Each row is where one point has got to under a steady rotation. How many ticks took it there?
The counts run from 0 to 945.
[.01 -.16 .05 -.04 .10 .00 .17 -.06 -.09 -.03 -.18 .13 .32 .07 .23 .23 -.17 -.13 -.02 .06 -.16 .12 -.01 .16 .21 .05 .03 -.12 -.03 .17 -.10 -.01 -.05 .04 -.19 .11 .00 -.20 -.19 .04 .01 -.11 -.15 -.29 .14 -.12 -.12 -.06 -.06 -.01 .09 .18 .04 .08 -.07 .22 -.03 .06 -.06]	579
[-.06 -.12 -.12 .25 .01 .02 .07 -.15 .00 -.03 -.02 .12 .31 -.02 .05 -.20 .08 -.09 -.11 .09 -.05 .07 -.09 -.05 .18 -.06 .14 .01 .09 .32 .09 -.09 .06 -.11 -.11 -.04 -.23 -.06 -.16 -.07 .08 -.18 -.24 -.07 -.01 -.21 -.01 .12 -.12 .00 -.09 .23 -.04 .08 -.15 -.02 .02 .29 -.03]	329
[.07 -.09 .06 -.03 .10 .06 .13 -.09 .10 .15 -.02 .08 .04 .11 -.05 .26 -.24 .11 .11 -.17 -.07 -.11 -.10 .02 .30 .10 .07 -.10 .20 .10 .00 -.02 .04 -.07 .13 .02 .00 -.10 .01 .07 -.21 .05 -.12 -.19 .10 .15 .14 -.08 .21 -.24 .08 -.15 -.03 -.21 -.25 -.01 -.02 -.23 -.07]	300
[-.12 -.23 -.06 -.04 .05 .12 .06 .04 -.12 .32 .05 .11 -.16 .08 -.13 .29 .00 .01 .13 -.08 .01 -.06 .19 -.02 .18 -.04 .10 -.17 .09 .23 .22 .14 .05 -.03 -.03 -.13 .11 -.18 -.02 -.03 -.22 .09 -.21 -.08 -.06 -.06 .25 .12 -.02 -.02 .15 -.05 -.03 .13 -.03 -.14 -.08 .19 -.16]	870
[-.05 -.15 .06 .00 .11 .05 .09 .09 .00 .28 .07 .11 -.09 .07 -.19 .32 -.08 .07 .07 -.09 .00 -.13 .12 .01 .14 .05 .05 -.17 .07 .27 .16 .10 .14 -.02 .06 -.18 -.05 -.19 .05 -.04 -.22 .09 -.24 -.10 -.01 .09 .30 .05 -.09 -.09 .06 -.08 -.05 .08 .06 -.15 -.07 .14 -.16]	871
[.01 -.02 .18 -.01 .07 .06 .25 .10 -.07 .17 .14 .05 -.22 .01 -.02 .20 -.29 .05 .07 -.11 .04 -.14 .06 -.01 .26 .13 .03 -.13 .03 .10 -.02 .13 -.07 -.05 .02 .10 .00 -.10 -.07 .17 -.21 .27 .14 -.01 -.08 .13 -.15 -.14 .15 -.03 -.04 -.08 .20 -.01 -.19 .14 -.07 -.21 .05]	288
[-.01 -.09 .04 -.01 .04 .19 .15 .04 -.36 .18 -.06 .23 -.12 .17 -.06 .10 .02 -.24 -.01 .08 .12 -.11 .26 .06 .19 -.05 .18 -.22 -.06 .20 .03 -.02 -.01 .11 .00 -.10 .15 -.07 -.27 .10 .07 .13 -.16 -.07 -.04 -.05 .10 .07 .02 .02 .03 .13 .02 .07 .06 .00 -.08 .10 -.23]	25
[-.13 .07 .06 .00 .15 .03 .20 .05 -.20 -.06 .02 -.15 .13 -.11 -.08 -.04 .00 .04 .06 -.02 .27 .02 .10 -.16 .16 -.01 .06 .00 -.12 .01 -.07 -.01 .03 -.02 -.23 .25 -.06 -.32 -.14 .10 .04 -.10 .10 .06 -.17 -.19 -.11 -.03 .29 .13 -.02 .01 .30 .12 -.16 .05 .12 -.10 .14]	728
[-.29 .05 .06 -.08 -.07 .08 .10 -.14 .17 .15 -.08 .15 -.11 -.02 -.02 -.04 -.14 -.05 .09 -.15 .08 -.15 .01 -.13 .20 -.04 .02 .00 .13 -.05 .06 .15 -.09 -.03 .14 .20 .04 -.18 -.05 .05 -.11 .05 .17 -.02 .08 .01 -.12 .12 .21 -.10 .07 -.15 -.11 -.28 -.24 .18 -.17 -.12 -.06]	285
[-.07 .15 -.03 -.20 .31 .10 -.11 -.27 .03 -.08 -.11 .13 .14 -.06 .12 .21 -.27 -.26 -.07 -.05 -.10 -.03 .08 .09 .16 -.03 .00 .05 .03 .01 -.01 -.05 .18 .10 -.10 .06 -.05 -.06 -.16 .05 -.23 .00 -.09 -.16 .11 -.04 -.06 .15 -.03 .04 .04 .10 -.03 -.08 -.19 .15 -.07 -.15 -.19]	590
[-.19 .12 -.19 -.11 .36 -.05 -.03 -.12 .05 -.08 .06 .07 .10 -.27 .15 .17 -.12 -.05 -.15 .00 .03 .07 .12 .11 .07 .03 .04 .06 .11 .05 .06 -.19 .22 -.04 -.17 .20 -.22 .00 .05 .15 -.26 -.02 -.16 -.14 .09 -.16 .02 .23 .02 -.02 .01 .10 -.11 -.02 -.12 .15 .03 -.07 -.16]	252
[.01 .06 .07 -.08 .02 .00 .03 .01 .21 .12 -.15 .17 .13 .23 .14 .02 -.09 -.28 -.13 -.13 .16 -.06 .08 -.01 .09 .10 .00 .00 .05 .07 -.03 -.11 -.03 .10 .18 -.11 -.12 .01 .10 -.02 .00 .02 -.03 -.08 .18 .08 .20 .16 .20 -.13 .02 -.06 -.33 -.29 .08 .07 .06 .00 -.28]	938
[-.10 .23 -.04 .16 .19 .08 -.11 -.36 .01 -.17 -.05 .02 .35 -.07 .05 -.29 -.16 -.16 -.06 -.14 -.02 .00 -.08 -.05 .14 .03 .01 -.03 .00 -.10 -.01 -.15 .03 .05 -.08 .04 -.12 -.14 -.20 .02 -.07 -.24 -.05 -.01 .01 .04 .04 -.09 .06 .14 -.16 .05 .08 -.10 -.21 .14 .12 -.06 .08]	323
[-.05 .18 .07 .03 .29 .10 .13 -.19 -.04 .02 -.02 -.03 .26 .04 -.06 .26 -.25 -.05 -.08 -.07 -.14 -.04 .03 .04 .30 .14 .12 -.03 .17 -.09 .09 -.14 .12 -.10 .02 .01 .10 -.08 -.02 .09 -.27 .03 -.14 .08 .08 .16 .15 -.03 .06 .01 -.01 .08 .04 .07 -.23 .13 -.02 -.19 .03]	137
[-.02 -.08 -.22 -.17 .35 .00 -.20 -.02 -.02 .03 -.03 -.02 -.01 -.23 .10 .11 -.10 -.06 .23 -.01 .27 -.01 .12 -.11 .01 .06 -.04 -.04 -.11 .17 -.04 .00 .28 .10 -.09 .04 -.17 -.03 -.11 .06 -.12 -.08 -.06 -.14 -.12 -.12 .11 .07 .19 .02 .16 .07 .02 -.04 -.05 -.17 .15 -.04 -.12]	249
[.01 -.12 .12 .12 -.09 .01 .31 .24 -.18 .12 .08 -.01 -.04 .22 -.02 .04 .14 -.05 -.06 -.11 .26 -.05 .13 -.07 .19 .04 .10 -.12 .00 .19 .00 -.01 -.05 -.10 .02 -.12 -.04 -.27 .02 .07 .02 -.04 -.14 .00 -.17 -.06 .24 .05 .23 .12 -.02 -.06 .04 .06 .15 -.06 .09 .17 -.08]	380
[-.03 .05 .32 .09 .05 .04 .20 .08 -.01 -.05 .14 .19 -.12 .02 .10 .08 -.31 -.07 -.32 .06 -.03 -.04 .04 .11 .22 -.09 .00 -.10 -.07 .18 -.10 -.18 -.01 .03 .00 .17 -.23 -.14 -.20 .18 -.04 .07 .00 .00 .09 .02 -.19 .02 -.08 .17 -.11 .05 .04 .10 .04 .24 -.23 .02 -.07]	845
[-.46 .13 .06 .13 .13 .01 .14 -.04 .26 .14 .01 .09 -.01 -.15 -.10 -.08 -.12 -.01 -.07 -.11 .07 -.13 .05 -.22 .06 .09 .09 .10 .14 -.02 .14 .12 -.05 -.18 .12 .19 .00 -.15 .08 -.01 -.05 -.02 .10 .21 .07 .09 -.08 .10 .15 -.12 -.07 -.09 -.15 -.03 -.23 .08 -.14 .01 .05]	623
[-.17 -.13 -.13 .07 .24 .03 .09 .04 -.18 .02 .07 .21 -.39 .00 .26 .10 .05 -.17 -.04 -.08 .06 -.10 .22 -.07 .05 .02 .12 -.07 -.10 .27 -.03 -.05 -.02 .02 -.06 .09 -.06 .04 -.05 .07 .02 -.04 -.13 -.22 -.04 -.05 .04 .17 .01 -.01 .10 .09 -.11 -.11 .01 -.04 -.18 .05 -.30]	14
[-.21 .08 -.01 .00 .19 .04 -.11 -.25 .11 .02 -.11 -.05 .21 -.28 -.19 -.18 .04 .09 .05 -.22 .19 .01 -.09 -.07 .09 -.04 .09 .02 .16 -.08 .06 -.04 .05 -.04 -.04 .09 -.16 -.33 .03 -.04 -.11 -.13 -.19 .01 .01 -.08 .11 .05 .33 -.12 .02 -.18 -.04 -.11 -.11 -.03 .14 -.01 -.04]	890
[-.09 .09 .07 .01 .27 .00 .03 -.06 -.18 -.07 .06 .00 .13 -.02 -.01 -.03 -.12 -.12 -.04 -.03 .23 -.04 .15 -.10 -.02 .07 -.02 .01 -.23 .08 -.27 -.16 .19 .03 -.15 .15 -.17 .03 -.29 .17 .03 .03 .10 -.02 -.22 .06 .08 -.07 .10 -.06 -.23 -.07 .09 -.26 -.17 -.05 -.05 -.14 .11]	827
[.03 -.23 -.12 .13 .18 -.02 .30 .17 -.16 .16 .07 .03 -.25 .13 .13 .11 -.06 .04 .11 -.19 .08 -.02 .08 -.17 .21 .22 .21 -.03 .06 .24 .07 .05 -.11 -.11 .00 -.02 -.04 .01 .07 -.03 -.08 -.02 -.10 -.11 -.07 .03 .10 .05 .25 -.15 .13 .07 .01 -.10 -.07 -.18 .04 -.01 -.10]	467
[-.13 .02 .10 -.05 .07 .08 .16 -.03 -.12 .14 .04 .08 -.27 -.02 -.03 .03 -.24 .01 .10 -.15 .12 -.22 .12 -.09 .26 .09 .03 -.03 -.01 .07 .00 .21 -.07 -.01 .04 .13 .13 -.12 -.11 .10 -.14 .25 .17 -.03 -.10 .03 -.17 -.06 .20 -.01 .04 -.10 .13 -.10 -.29 .10 -.15 -.19 .03]	287
[-.22 .03 .23 .25 .06 -.09 .18 .07 .11 .16 .17 -.01 .15 -.06 -.07 .03 -.26 .17 -.01 -.15 .06 -.06 -.10 -.09 .03 .09 -.03 -.16 -.05 .08 .06 .11 -.01 -.11 -.04 .01 -.08 -.34 .00 -.06 -.13 -.06 -.05 .11 -.04 .22 .04 -.23 -.11 .13 -.17 -.12 .07 .18 .02 .08 -.03 .19 .17]	54
[-.11 .20 -.06 .05 .27 .17 .00 -.30 -.15 -.23 -.01 -.01 .00 -.01 -.04 -.05 -.06 -.14 .05 -.09 .04 -.17 .07 -.15 .10 -.05 .06 .09 .04 .13 -.18 -.08 .15 -.05 -.08 .04 -.01 -.04 -.27 .03 -.07 -.17 -.04 -.10 -.18 .00 .15 .00 .14 .03 .04 -.03 .08 -.20 -.30 -.13 -.05 -.20 -.07]	488
[.15 -.02 .14 -.20 .02 .02 -.03 .09 .19 .10 .05 .14 -.09 .00 .02 .02 -.29 -.10 -.09 .00 .23 -.01 -.06 .03 .24 -.03 -.11 .01 .06 .23 -.14 -.10 .15 .11 -.05 .10 -.45 -.07 -.08 .08 -.01 .20 .03 -.16 .02 -.16 -.12 .13 .28 -.09 .04 -.11 -.05 -.21 -.03 .05 .07 -.08 -.08]	98
[-.28 .01 .01 .05 .26 -.08 .09 .10 .08 .10 .15 .20 -.06 -.01 .24 .18 -.23 -.05 -.20 -.05 -.02 .11 .17 .00 .10 .07 .04 -.01 -.05 -.03 .13 -.12 .05 -.03 -.09 .21 -.08 .10 .03 .11 -.18 .10 -.05 .02 .16 .09 .01 .18 -.16 -.04 -.16 .00 -.21 -.05 -.01 .32 -.20 .07 .01]	355
[.04 -.21 -.22 .08 .25 .00 .11 .02 -.15 -.02 .00 .10 .10 -.01 .19 -.03 .07 -.01 -.06 -.02 .06 .20 -.03 -.01 .17 .05 .23 -.10 .15 .07 .08 -.25 -.03 -.06 -.16 .11 -.18 .03 -.01 .10 .10 -.18 -.27 -.12 .09 -.12 .13 .12 .21 -.20 .04 .12 -.06 -.11 -.09 .06 .13 .02 -.14]	819
[.03 -.17 .13 -.12 -.12 .00 -.02 .03 .09 .23 -.01 .23 .11 .33 -.09 .06 -.09 -.10 .04 -.07 .22 .00 .14 -.08 .11 -.07 -.05 -.19 .00 .04 -.08 -.09 .02 .17 .08 -.06 -.04 .00 -.08 .13 .02 .17 -.02 -.10 .03 .09 .26 .07 .10 -.22 -.08 -.21 -.18 -.33 .04 .00 .02 .01 -.07]	196
[-.17 -.03 .15 .03 .07 .20 .09 -.09 .14 .10 .05 .28 -.27 .03 .04 .18 -.21 .02 -.12 -.06 -.11 -.04 .07 .04 .28 -.14 .13 -.05 .16 .11 .11 .01 -.02 .00 .04 .14 -.03 -.20 -.05 .01 -.16 -.02 -.10 -.06 .12 -.03 -.01 .17 -.04 -.02 .09 .01 -.08 .02 -.06 .10 -.34 .03 -.18]	857
[-.33 -.26 -.08 .10 .05 .02 -.13 .08 .09 .17 -.11 .21 .17 -.04 .14 -.18 -.03 -.07 .07 .11 .24 .12 .10 -.26 -.05 -.07 .05 -.10 -.16 .15 .09 .13 -.02 .15 -.05 .05 -.03 .01 -.24 -.11 .17 -.13 .04 -.03 .05 -.14 -.06 .12 -.01 -.14 -.08 .11 -.12 -.01 -.06 -.03 -.10 .23 .01]	346
[-.24 .12 .02 -.20 .16 .00 .05 -.22 .01 .01 -.18 .21 .19 .08 .19 .02 -.20 -.25 -.04 -.07 -.03 -.01 .16 .02 .04 .05 -.03 .06 -.03 -.13 -.15 -.02 -.01 .15 -.09 .15 .04 .00 -.14 .10 -.07 .08 .08 -.15 .05 .01 -.16 .07 .05 -.13 -.04 -.01 -.12 -.31 -.20 .34 -.10 -.11 -.04]	928
[-.01 .14 .03 -.09 .15 .05 -.02 -.07 .17 .07 .12 .11 -.02 -.09 -.06 .16 -.29 -.15 -.24 .02 .03 -.16 .04 .06 .27 .07 -.02 .04 .16 .19 .09 -.12 .28 -.03 .09 -.05 -.31 .02 .03 .03 -.31 .19 -.08 .10 .03 .00 .05 .16 -.06 .04 -.03 .02 -.10 .05 -.05 .08 .00 -.02 -.15]	605
[.00 -.09 .04 -.05 .07 -.10 .18 .21 -.25 .15 .20 .19 -.10 .10 .08 .10 -.13 -.12 -.10 -.04 .06 .04 .23 .09 .16 .15 -.01 -.24 -.19 .06 -.01 -.07 -.06 .10 -.11 -.03 -.02 .13 -.05 .25 -.06 .23 -.06 -.02 -.04 .11 .02 -.06 -.15 .07 -.17 -.01 .04 -.06 .11 .30 .02 .05 -.04]	190
[.08 -.26 .04 .03 -.08 -.03 .22 .03 -.09 .01 .02 .03 .08 .13 .01 .08 -.04 .03 .21 -.08 .11 .03 -.05 -.13 .23 -.07 .03 -.07 -.06 .32 -.15 .11 .00 -.04 -.16 .01 -.08 -.29 -.19 -.03 .02 -.11 -.01 -.24 -.17 -.23 -.04 -.07 .23 .00 .12 -.02 .22 -.01 -.14 -.10 .12 .03 .09]	565
